Turns, then the turns between two rows, first turn first; the first pair answered
turn K:
[-4.40 -0.89  2.64 -3.12  1.55 -0.17  3.97 -1.45  0.77 -1.33 -2.01  0.54
  1.41 -1.63  1.24  1.86  1.62 -0.02 -3.01 -0.54 -1.06 -2.65 -0.91 -0.02
  1.21  5.89]  ->  [-4.28 -3.11 -0.05  0.79  3.50 -0.45  1.59  0.14 -0.35 -3.38 -1.94  1.49
  3.38 -1.11 -0.06  1.21  3.23  0.67 -0.57  2.13  0.72 -1.86 -3.17  0.46
  2.52  3.42]
[ 1.69 -1.20 -1.86 -2.66 -1.61 -1.07  0.04  0.27 -0.79  0.60  1.48 -0.84
 -1.75  0.55  0.73 -0.25  1.00  0.31 -1.44  1.22 -1.42  0.46  0.67 -0.01
 -0.62 -0.90]  ->  [ 0.16 -0.84 -1.24 -3.55 -1.43 -1.33  0.34 -0.57 -0.78 -0.33  1.04 -0.01
 -1.38 -0.17 -0.25 -0.15  0.68  0.74 -2.06  0.81 -1.59  0.42  0.61 -0.04
 -0.78 -0.26]
[ 0.81 -1.17 -3.85  2.60 -1.25  0.18 -4.81  1.38 -0.39 -2.90  0.36  0.35
  1.68  1.42  0.90  3.61  1.89 -0.73  0.93  4.39  0.53  3.87 -5.67  1.16
  2.48 -1.12]  ->  [ 4.85 -0.35 -3.30  2.10 -3.60  1.41 -2.96  1.66  0.39  2.24  1.01 -2.73
 -2.27  3.10  3.59  3.07  1.05 -3.11 -0.55  1.82 -2.43  2.45 -2.93  1.40
  0.93 -0.97]
[ 0.54 -1.71 -2.56  1.93 -1.22 -0.68  5.35 -0.02 -1.43 -0.43 -2.28 -0.23
  2.33  1.94  1.89 -3.49  3.02 -2.40  3.94 -1.72  0.91 -4.83 -0.49 -0.26
 -1.42 -0.57]  ->  [ 0.01 -0.56 -1.15  0.07 -1.64 -0.86  6.45 -0.47 -0.61 -0.12 -2.42 -0.43
  0.93  1.89  2.26 -3.13  2.32 -2.48  2.63 -3.32  0.50 -5.55  0.79 -0.96
 -1.75  0.52]
turn D:
[ 1.56  0.27 -3.05  3.23  0.48  1.60  1.03 -0.03 -0.46  2.15 -0.46 -0.96
  1.98  2.17  0.61 -1.37 -0.13 -1.65  2.70 -0.22  1.38 -1.95 -1.25 -0.81
  0.04 -2.58]  ->  [ 0.89  1.31 -3.06  1.38 -0.76  0.74  3.86 -0.44  0.07  2.07 -0.46 -1.53
  1.58  2.25  1.19 -1.04 -0.70 -2.24  0.79 -0.72  1.33 -2.90 -0.57 -1.09
 -0.41 -1.85]
[-0.91  1.52  4.49 -0.80  1.16  1.01 -5.60 -2.14  0.11  0.17 -1.07  1.01
  0.13 -2.26 -2.85 -1.58  1.81  1.31 -0.13 -1.16 -2.20  2.05  0.85  0.19
  1.68  1.57]  ->  [ 1.04 -0.83  1.62  1.41  2.53  0.69 -4.90 -1.38 -0.56 -0.55 -0.72  0.17
  0.88 -0.28 -2.33 -3.84  4.23  1.56  1.93 -1.86 -0.92  0.99  0.76  1.95
  1.42  0.77]
[-2.86 -0.14 -1.96 -0.10  2.03 -1.80 -1.26 -1.98  0.98 -4.38  0.15  2.31
  1.81  0.91 -4.05 -1.87  1.81  3.62  0.65 -1.07  1.94 -0.35  1.55  1.27
  0.41  2.24]  ->  [-2.94 -0.46 -1.88  0.17  1.91 -2.26 -0.16 -2.34  0.73 -4.55  0.25  1.90
  1.43  1.43 -3.48 -1.74  1.50  3.56 -0.27 -1.35  2.21 -0.93  1.85  2.03
 -0.17  2.56]
[-3.41  1.28 -3.35 -2.98  0.13 -1.00 -0.03 -0.15  2.63 -4.56  0.30  3.43
  1.92 -2.72 -1.83  3.01 -0.67  0.79 -1.85  2.01  0.84  1.94 -1.00  0.90
  2.41  2.16]  ->  [-2.41  0.99 -3.94 -1.28  1.14 -0.57 -1.85  0.65  1.80 -4.45  0.20  3.82
  2.75 -2.47 -2.62  2.17  0.51  1.04 -0.25  2.83  0.79  3.47 -1.40  1.26
  3.40  1.57]
turn F:
[-0.72 -0.32  0.59  0.91 -0.63 -1.39 -2.15 -1.18 -1.56  1.18 -0.79  0.43
 -1.21 -1.63 -3.34 -0.10 -0.20 -2.82  2.01  2.37  0.82  4.26 -1.54 -0.87
  1.72  0.90]  ->  [-0.11 -0.27  1.13  1.33  0.05 -0.59 -1.63 -1.42 -1.74  2.65 -2.06 -0.36
 -0.92 -0.69 -3.20 -2.09  0.51 -2.97  3.24  0.65  0.82  2.73 -0.97 -1.08
  0.98  0.47]
[ 1.65  1.51  2.76  0.50 -2.25 -1.15 -2.64  1.00 -3.26  1.35 -1.25 -2.11
  1.47  1.40  0.41 -1.33 -0.42  0.65  1.36  1.78  0.78  0.78 -0.30  0.51
 -2.16  2.10]  ->  [ 1.80  1.98  2.89  0.23 -1.98 -1.57 -1.41  0.97 -3.04  0.89 -1.31 -2.40
  0.53  2.31  0.67 -2.14  0.41  0.75  1.01  0.52  1.28 -0.07 -0.19  1.16
 -2.41  2.64]
[ 1.16 -0.49 -1.31  2.30 -1.60  0.69  2.72  1.77 -1.30 -2.02 -0.41 -0.84
  0.83 -0.41  0.79 -3.18  1.74 -1.64  1.46 -2.58 -0.24 -0.93  0.33 -1.00
  0.36  2.98]  ->  [ 0.80 -0.72 -1.60  0.83 -2.29  0.05  2.83  1.91 -0.90 -3.14 -0.03 -0.55
  0.28 -1.02  1.01 -2.07  1.35 -0.82  0.69 -1.98 -0.19 -0.42  0.32 -0.52
  0.28  4.01]
turn W:
[-0.05  0.42 -0.58  1.61 -1.14  1.01 -0.54  1.68 -0.18 -0.36  0.99  1.24
  0.26 -1.41  1.22  0.40 -0.58 -0.22 -0.65  0.35 -1.43 -0.72 -1.85  0.75
  0.34 -0.19]  ->  [-0.03  1.04  0.85  1.36 -0.69  1.13 -0.45  1.36  0.04  0.60  0.68  0.79
  0.41 -1.86  0.79  0.16 -1.30 -0.44 -0.80 -0.13 -1.61 -0.68 -1.96  0.17
  0.91  0.23]
[ 1.20  2.82 -0.43 -3.87 -1.22 -1.58  4.21 -0.20  0.91 -1.34 -0.74 -1.62
 -2.01  2.59 -0.96  1.02 -2.05 -0.42 -2.51 -4.13 -1.68 -1.25  4.71  1.96
 -1.80  3.73]  ->  [ 3.51 -0.18 -5.34 -0.28 -1.63 -2.13  4.01  1.69  0.66 -2.89  0.60 -1.86
 -2.44  3.64  0.79  2.77 -0.71  0.42 -1.56 -0.74 -0.76 -0.33  2.53  2.77
 -1.59  2.12]
[ 1.96  1.25 -0.96 -2.17 -0.38  0.88 -1.07 -0.44 -0.78  1.39  0.70  2.55
 -0.79 -0.88 -0.38  0.88 -0.06  0.88 -3.14  0.35  0.20  2.08 -0.82  1.00
  2.11  0.42]  ->  [ 1.53  1.38 -0.46 -2.03 -0.30  0.23 -0.71 -0.52 -0.94  1.50  0.71  2.68
 -0.66 -0.73 -0.36  0.83 -0.49  0.42 -3.03 -0.08  0.36  2.19 -0.57  0.88
  2.00  0.73]
[-0.98  1.47  0.13  0.97 -1.21  1.62 -2.48  0.97  0.61  2.02  0.57 -0.24
  0.00 -1.85  0.28  2.07 -1.78 -0.67 -0.15  3.40  0.02  0.75 -2.20 -2.63
  1.17 -0.94]  ->  [-1.91  3.14  3.19 -1.76 -0.49  1.60 -1.70 -0.86  0.32  2.34 -0.45  0.35
 -0.35 -2.23 -0.52  0.93 -2.20 -0.87 -1.24  0.41 -0.76 -0.17 -0.18 -2.40
  1.04  0.31]
turn N:
[-1.19  0.68  1.02  0.02 -3.68 -0.50 -0.05 -0.56  0.70  1.94  1.01 -0.17
  1.28  0.28  1.68  0.81 -2.39 -0.45 -1.50 -0.20 -0.05  1.56  0.23 -0.35
 -0.25  0.91]  ->  [-1.41 -0.49 -1.13  1.16 -3.02 -0.81  1.86 -0.24  0.54  0.41  1.07  0.26
  2.03  0.73  1.26  1.33 -2.15 -0.06 -0.96  0.48  1.18  0.64 -0.95 -0.40
 -0.92  0.26]
[-0.41 -1.17  0.28 -0.26  2.91 -0.40 -1.35  0.07 -0.78 -3.76 -1.00  2.46
  1.94 -0.44 -1.36 -2.74  2.64  2.62  1.87 -2.14  1.06  1.01 -0.33  1.95
  0.50  1.34]  ->  [-0.25 -0.13  1.73 -1.37  2.69  0.18 -3.18  0.02  0.05 -2.53 -0.65  1.79
  1.00 -1.36 -1.67 -2.48  1.85  2.33  1.10 -2.38 -0.30  1.57  0.68  1.65
  1.25  1.95]
[ 0.57 -0.02  3.44 -2.22 -0.45  0.04 -2.08  3.67 -0.76 -2.48  0.42  0.60
  0.57  5.04  1.67 -0.91 -1.56 -1.24  3.60  0.07 -2.13  0.99  0.18  3.29
  1.24 -0.16]  ->  [ 0.61 -0.84  2.62 -2.15 -1.05 -0.41 -2.08  4.02 -0.57 -3.05  0.92  0.71
  0.49  4.85  1.65 -0.50 -1.48 -1.32  3.35  0.76 -2.11  1.02 -0.23  3.81
  0.85  0.04]
Now pairs of rows:
Between the rows of a pair lie 2 to 3 turns.
[ 0.98 -1.77 -3.17  0.93 -1.12  1.55 -4.06  1.84  2.71 -0.87  1.00 -0.23
 -0.28  0.23  2.72  3.45  2.01  1.26 -0.58  4.33 -1.41  3.86 -1.25  0.13
  0.15 -0.88]  ->  [ 3.05 -1.54 -1.83  3.08  0.87  3.58 -2.99  1.07  1.01  3.10 -1.18 -2.40
  0.70  2.65  2.03 -1.97  4.38 -0.18  3.28  0.62 -1.37  1.41 -0.15 -0.69
 -0.82 -2.33]
F F
[ 0.25 -0.96 -1.48  3.02  1.11  0.68 -4.28  0.74 -0.35  0.22  0.16  0.91
  1.11 -0.09 -0.25  0.38 -0.26 -0.23  1.07  3.94  0.35  1.50 -2.36 -0.57
  0.47 -1.31]  ->  [-1.53  2.39  3.76 -2.00 -0.34  1.58 -2.65 -1.56  0.67  2.75 -0.38  0.28
 -1.33 -0.78 -0.51 -0.57 -2.03 -1.08 -2.11  0.08 -1.98  0.06  1.23 -1.72
  0.07  1.11]
K W K
[ 1.12 -2.84 -3.57  1.44 -1.57 -1.46 -1.68  1.65  0.67 -4.07  2.65  1.33
 -1.64 -1.04  0.22  2.51  2.90  2.33 -1.17  2.15  0.76  3.07 -0.28  3.79
  1.49  1.71]  ->  [ 3.86 -2.55 -3.57  2.79 -2.42  0.26 -3.34  2.43  0.44 -0.19  2.73 -0.59
 -2.76 -0.34  1.46  1.83  2.17  0.42 -0.26  2.01 -0.82  2.93  0.07  3.00
  1.01  0.39]
K F
[ 3.26 -2.29 -2.61  1.86 -0.39 -0.07  4.75  0.49 -2.37 -1.36 -0.17 -1.96
  0.79  3.78  1.59 -1.21  0.97  0.13  1.52 -1.32  1.05 -3.88  0.05  1.55
 -2.24  0.04]  ->  [ 0.79 -2.65 -3.93  1.17 -0.81 -1.16  5.04  0.43 -1.62 -4.68  0.99 -0.25
  0.88  2.35  0.71  1.14  0.24  1.54  0.54  1.26  2.43 -3.07 -1.41  1.67
 -1.27  0.33]
K K W
[-1.04 -3.36  0.43 -3.00  0.91 -0.67  2.33  1.70  0.42 -2.11 -0.16  0.89
 -1.16  1.61  0.33 -3.57  1.11  3.86  1.54 -3.90  1.23 -1.37  1.19  0.68
 -0.47 -0.08]  ->  [-3.07 -3.46  0.11 -2.06  1.05 -1.00  1.24  1.08  0.65 -3.64 -0.43  2.17
 -0.24  0.42 -0.81 -2.25  0.85  4.51  1.70 -1.62  2.44 -0.37  0.05 -0.33
  0.26 -0.37]
D K
[ 1.65  1.67  1.13 -3.10 -2.23  1.29 -5.20  0.44 -0.14  0.30  2.88 -1.94
 -2.97  0.55  0.97  1.37 -0.46 -1.57 -1.28 -1.01 -2.74  3.54  1.48  1.77
  2.04  1.19]  ->  [ 2.42 -1.63 -1.14 -0.12  0.81  0.20 -4.97  1.19 -1.78 -2.98  2.66 -1.34
 -0.74  2.39 -0.15 -1.18  2.70  0.47  1.82 -1.13 -0.37  3.25  0.54  4.12
  2.14  0.24]
K D D
[-3.62  1.18  1.86  3.03  1.75  0.91  0.68  1.17  0.92  4.26 -0.08 -0.52
  5.18 -0.22 -1.17 -3.18 -1.99 -1.24  0.71  4.10  0.46  1.53 -4.62 -4.70
  0.51 -1.66]  ->  [-1.56 -0.09 -0.87  4.29  1.93 -0.23  4.33  1.33  0.52  3.22  0.21 -1.68
  5.16  2.50  0.10 -4.50 -0.45 -0.32  1.54  3.13  1.55 -0.18 -4.59 -3.27
 -1.06 -1.96]
D D
[-2.36  1.54  2.61 -1.10  1.33 -0.50 -2.27 -0.03  0.24 -1.53 -1.73  2.54
  2.15 -4.50 -2.04  0.11  0.07 -0.52  0.17  0.69 -0.66  1.92 -2.31 -1.82
  2.00  0.83]  ->  [ 3.99 -0.46 -2.42  3.12 -0.74  0.57 -2.05  2.48 -0.48  2.06 -0.34 -1.18
  0.15 -0.37  0.97  0.31  0.63 -2.27  1.87  1.79 -2.16  1.40 -2.77 -0.66
  0.52 -2.21]
K K N
[-2.17  1.85  0.63 -4.17 -2.04 -0.88  0.21  0.25  2.97 -3.84 -0.01  0.72
 -2.79 -1.66 -0.21 -0.63  1.22  3.33 -4.42 -1.65  2.35 -1.76  2.66  3.14
  0.19  2.31]  ->  [-0.12  0.37 -2.39 -0.86 -2.42 -0.17 -3.97  2.89  2.73 -4.19  1.10  1.28
 -2.54 -1.97 -0.40  1.26  1.34  3.68 -3.23  2.64  2.46  1.23  0.03  2.88
  1.46  0.06]
D W W
[-0.67  0.32 -4.75 -0.84 -2.18 -1.10  6.44 -1.36 -0.81 -2.45 -1.60 -0.66
  1.62  1.50 -0.90 -0.86  1.58  0.77 -1.99  0.14  1.65 -2.99 -0.72  1.75
  1.25 -2.70]  ->  [-1.50  1.22 -4.14 -1.88 -3.46 -1.09  4.94 -1.05 -0.16 -1.65 -0.32 -0.21
  0.36 -1.01 -0.71  2.59 -0.65  0.16 -3.53  3.11  0.47 -1.62 -1.27  0.58
  2.13 -2.72]
F K D
[-1.72  1.32 -0.97 -1.08 -0.29 -2.25 -0.90  0.37  0.60 -0.49  3.09  2.25
 -0.95 -3.59 -1.06  5.16 -3.30  0.01 -4.15  3.56  1.06  0.63 -1.07  0.00
  0.46  1.74]  ->  [-0.75  0.01 -3.72  1.47  0.48 -2.59  4.75  0.16 -1.41  0.27  2.71  0.25
  0.45 -0.30 -0.13  3.01 -2.08 -0.40 -2.11  3.23  3.07 -3.52 -1.98 -0.60
 -1.69 -0.78]
N K D
[ 1.29 -1.10 -2.84 -0.27 -0.45 -1.60 -4.64  2.95 -0.03  5.33  2.82 -0.03
 -1.22 -1.82  1.88  0.11 -0.68 -0.90  0.71  3.37 -1.76  1.38  1.28  3.18
 -0.73 -2.69]  ->  [-1.61  0.77  1.37 -5.60  0.14 -2.22 -2.34  0.27  1.26  4.56  1.78  1.04
 -1.51 -2.59  1.28 -1.72 -1.11 -0.57 -1.63 -1.12 -1.99  0.17  4.15  3.77
 -1.48  0.28]
W K W
